Each row is where one point has got to under a steady rotation. How many steps took it there?
The counts run from 0 to 289.
[162 109 141 120 139 162  87 150 112 140 112  90 128 139 106  96 144 143
 184 154 125 143 177 137 102 124 154 148 128 159 115 133 158 172 132  92
 143 123 127  95 124 144 186 122 161 143 169 100 171] : 64
[113 104 141 159 106 132 116 146 130 105 153 175 111 168 137  98 136 145
 139 157 142 153 183 118 173 147 171 161 104  95 144 152 117 153 132 109
 115 105 115 118 133 117 120 159 151 178 136  90 187] : 45
[151 130 145 131 133 128 125 136 108 141  93 151 209 118  98  87 141 141
  99  94 163 146 156 102 168 137 179 143 124 146 101 174 100 117  83 111
 123 138 113  99 139 144 141 107 138 194 158 103 124] : 262
[169  96 121 163 120 142  71 142 131 120  58 142 135 133 127 100 131 110
 127 134 146  97 159 152 123 134 162 154 124 119 155 121  82 147 151 134
 170 119 139 134 134 118 182  63 130  99 135  90 121] : 247
[111  99 146 126 106 115 134 133 105  81 165 162 117 137 122  99 141 153
 147 141 109 135 167 100 191 104 174 158  88  82 147 148 121 142 106  95
 128 129 109 130 137 118 118 161 174 147 174  97 187] : 46
[191  78 123 135 147 141 123 144 151 121 140 139 121 111 164 148 130  80
 165 152 163  99 180 150 163 115 156 198 123  97  94 143 127  96 131 110
 105 139  93 131 130 136 138 142 159 122 155  89 153] : 53
[168 132  99 194 123 166 133 136 102 147 112 174 130 143 147 124  93 134
 135 116 150 145 145  97 113 100 169 122 154 116 181 190  94 118 134 152
 170 112 164 103 118 159 155  84 146 131 155 102 157] : 4
[159 141 133 121 127 111 133 148 145 145 135 148 156 108 170 185 107 134
  98 141 134 120 131 183 142 138 124 180 125 155  86 128  78 114 137 126
  92 121  98 126 114 143 138  94 115 175  99 102  51] : 109
[175 124  90 189 132 145 130 137 103 147  78 147 126 132 158 143 100  73
 123 106 168 124 146 143 114 100 151 156 142 126 136 156  82 103 136 176
 162 151 131 164 116 167 147 101 128 122 149 139 124] : 0
[142 119  94 137 136 121 155 148  93  94 131 150 133 133 137 154 116 133
 115 110 151 118 119  80 160 123 169 143 135  73 109 143 100  75  88 160
 113 156  81 181 141 111 156 144 162 160 172 118 150] : 18
[165 126 141 143  99 162 126 119 113  95 123 119 103  93 153  97 144 134
 152 176 100 139 170 132 139 142 121 124 121  50 146 124 102 164 152 144
 149 127 141 132 115 141  92 110 125 142  88 122 187] : 195
[138  88 131 132 124 132 138 132 101 138  96 179 174 137 104 102 119 125
 113 123 183 140 173 122 162 125 180 154 135 166 126 175  89 105 102 109
 118 122 137 106 154 138 151  91 133 177 164  86 131] : 263
[172 106 117 165 114 131 120 160 106 132 123 138 138 141 129  96 138 132
 156 145 165 152 183  86  99 129 183 133 133 133 135 185 152 130 109 140
 116 136 144 109 118 137 150 138 171 187 157 104 185] : 40
[160 108 119 140  66 134 127 145  79  85 156 117 111  85 111 111 116 140
 150 158  96 134 140 119 116  87 115  86  91  80 121 101  91 122 136 152
 166 128 162 191 106 129 153 119 140 122 137 117 161] : 192
[127 130 121 148 124 204 169 122  95 154 136 171  63 133 132 121 144 109
 170 128  97 161 144 129 133 118 126 126 112 110  87 129 167 151 136 101
 129 113 113 128 146 186 112 112 106 158 136 154 188] : 178
[137 174  97 151 103 112 144 146 115 114 176 115 111 116 163 151 134 145
 116 120  85 133  92 103 144 113 123 140  89  77 101 132 105 155 115 175
 135 140 104 174  70 163 129 118 128 158  94 131 123] : 164
[164 112 147 115 130 121 144 169 122 115 118 179 113 156 101 106 160 104
 175 152 140  86 153  94 128 168 156 159 125 165 117 177  92 150 110 119
 121 123 104 112 159 149 140 121 131 182 172  92 135] : 287
[165 192 113 183  90 135 145 151 123 162 172 127 120  99 157 141 150 120
 126 127  75 150 120 108 144 125 114 135 108 111  97 157 142 148 112 171
 126 148 113 151  77 183 113 104 125 160 103 124 148] : 165
[ 91 138 121 118 155 131 100 127 110 136 126 167  91 186 165 113  96 148
 126 123  91  97 121 158 113 117 137 161 123 126 117 127  73 188 129 111
 125  83 114 113 146 164 120  91  93 163  86 141  96] : 122
[180 151 107 118 138 119 143 130 105 117 123 106 118 151 148 143 118 127
 162 129 132 158 147  87  95  84 165 144  86 145 119 151 143 134 129 155
 136 159 111 146  92 138 174 158 175 134 186 129 184] : 35
[159 122  88 120 164 111 126 142 142 138 100 151 114 155 166 136  74 109
 135 142 157  81 135 125 119  66 170 191 131 121 131 157  75 113 123 163
 132 130 140 133 103 145 149 106 141 127 157  90 110] : 276
[110 145 130  99 104 123 102 163 105 149 135 102 173  96 150  72  95 120
 100 141 118  98 122 156 103  85 119 149 117 139  80 125  62 127 113 135
 130 105 108 131 140 131 153  99 105 121 105 153  92] : 115
[145 141 118 153 129 126 144 125  84 105 149 141  89 118 117 140 144 156
 163 102  51 108  98  93 139  87 111 133 111  80 131 157 115 163 109 121
 144 115 155 126  95 181 113 131 132 171 128 123 140] : 160
[137 143 102 141 105 118 152 153 128 101 171 150  69 137 179 160 109 127
 132 142  81 104 111 120 134 107 127 140 107  62 109 125  93 145 127 172
 120 137 120 186  91 154 116 108 118 148  98 116 123] : 163
[116 152 124 132 120 123 117 156 149 142 129 156 120 179 167  85  95 123
 142 156 155 118 149  77 149 108 167 161  93 140 154 189 112 145 109 145
 124 131 163 105 102 136 159  93 158 133 149  90 125] : 280
[157 123 121 150 115 145 150 139 107  84  92 144  80 169 145 116 133  97
 141 133 139  99 142  86 132 159 171 167 126  76 132 142  86 154 122 180
 138 156  83 182 150 116 122 127 128 157 124 146 154] : 13
[146 127 108 157  97 107 115 186 141 140 120 157 120 175 115  77 121 108
 135 159 139 111 143 112  96 151 167 145 110 181 121 150  99 164 127 159
 147 125 105 140 138 123 196 103 130 161 147 108 126] : 283
[131 114 176 116  95 127  90 169  89 123 143 115 146 150  91 111 143 166
 147 110  96 143 138 139 139 127 129 138  96 176 109 128 140 175 105  66
 130 101 119 117 105 145 162 106 143 164 163 102  98] : 100
[161 160 113 166  75 163 158 154 134 153 170 160 100 106 178 129 119 100
 140 148 105 124 145 115 138 119 115 130 117 121 110 177 162 131 113 163
  98 128 136 143  94 187 102  88 123 148 113 110 151] : 166
[146  70 144  78 163 124  92 140 100  71 104  92 101 158 123 111 115 140
 180 169 130  91 174 142  97 121 162 160 119 107 116 102 100 163 140 112
 127 113 123 151 126 107 166 131 155 143 135 106 155] : 66
[110  85 137 115 131 112 132 140 108 113  93 181 160 138 114  94 107 126
 100 136 175 118 157 136 163  98 170 165 123 143 114 139  46  91 102 118
 124 110 139 131 167 112 151 108 141 137 162 112 124] : 264
[149 104 131  98 174 109  92 138  91  91 112  83 130 150 125 116 137 157
 164 147 119 117 136 141  98 135 155 169 120 108 103  86 109 174 124 115
 146 121 100 131 123 114 182 150 144 178 132 121 158] : 67
[105 124  95 140 117 144 154 158  85 155 156 168 104 142 151 131  77 115
 108 134 117 128 138 138  92  80 124 127 126 160  84 135 111 106 113 151
 107  94 148 148 139 181 134  86 126 164 124 164 124] : 150
[147 119 124 141 136 155  97 100  89 131 122 121 118 125  94 126 152 162
 137  80  90 179 114 145 170 138 150 108 118  59 125  81 131 147 134  74
 172 122 116 122 112 148 151 103 158 115 125 100 176] : 213
[134 116 119  83 163 113  79 151 111 147  94  56 160 142 184 108 101 120
 132 139 135  98 120 147  82 124 121 175 140 122  77 110 121 137 121 105
 112 143  79 126 111 138 179 121 138 122 120 126 107] : 91
[130 134 147 122 149 148  78 159 111 121 148  56 155 140 118  70 144 147
 176 146 114 157 158 117 104 114 143 140  95 120 113 112 141 170 121  99
 159 113 115 106 124 123 194 134 165 131 157 122 172] : 63
[154 134 104 132  88 154 158 109 103 134 125 163 115 107 170 122 117 133
 113 128 120 201 144 125 125 146 144 118 128 105 103 150 165  97 134 100
 108 148  91 128  96 168 113 109 134 142 122 112 204] : 202
[135  90 160  75 152 103 101 117 100  85 118 114 121 160 160 130 114 170
 165 133 129 140 161 129 147 116 154 174 104 104 117 129 149 147 123  84
  96 126 126 131  89 125 120 136 165 171 133  97 152] : 70
[157  98 130 165 128 163 113 100 103 140 103 168  99 135 114 152 141 152
 153 104  99 177 147 159 164 143 151 114 115 105 139 100 147 138 159  77
 162 133 125 132 108 172 143  91 145 127 144  96 173] : 214
[ 76  94 151 115 113 113  66 160 119 125 137 124 127 191 150  84 101 172
 113 139 126 126 135 152 141 136 150 142 102 124 118 104 114 170 121  91
 114  89 131 141 122 121 163  80 131 162 104 121  79] : 98
[153 122 106 159 108  95 117 178  98 134 147 129 161 112 113 143 126 132
 108 101 100  64  91 103 112 102 116 133 143 135  89 151 103 127  75 122
 105 121 146 149 116 154 150 105 132 180 125 112  65] : 132
[180 151  84 163  96 155 157 187 124 140 160 129 144  76 140 122 137 111
 111 146  89 117 115 108  82 155 111  98 143 106  77 126 102 112 116 172
 126 132 111 139 132 167 166 108 125 160 110 125 154] : 169
[159  76 107 142 112 163 106 137  80 137 114 129 138 103  98  95 148 146
 133  92 114 144 135 134 115 111 141 106 153  71 108 119 134 100 106  72
 146 138 134 135 141 159 158 110 152 116 163 126 187] : 209
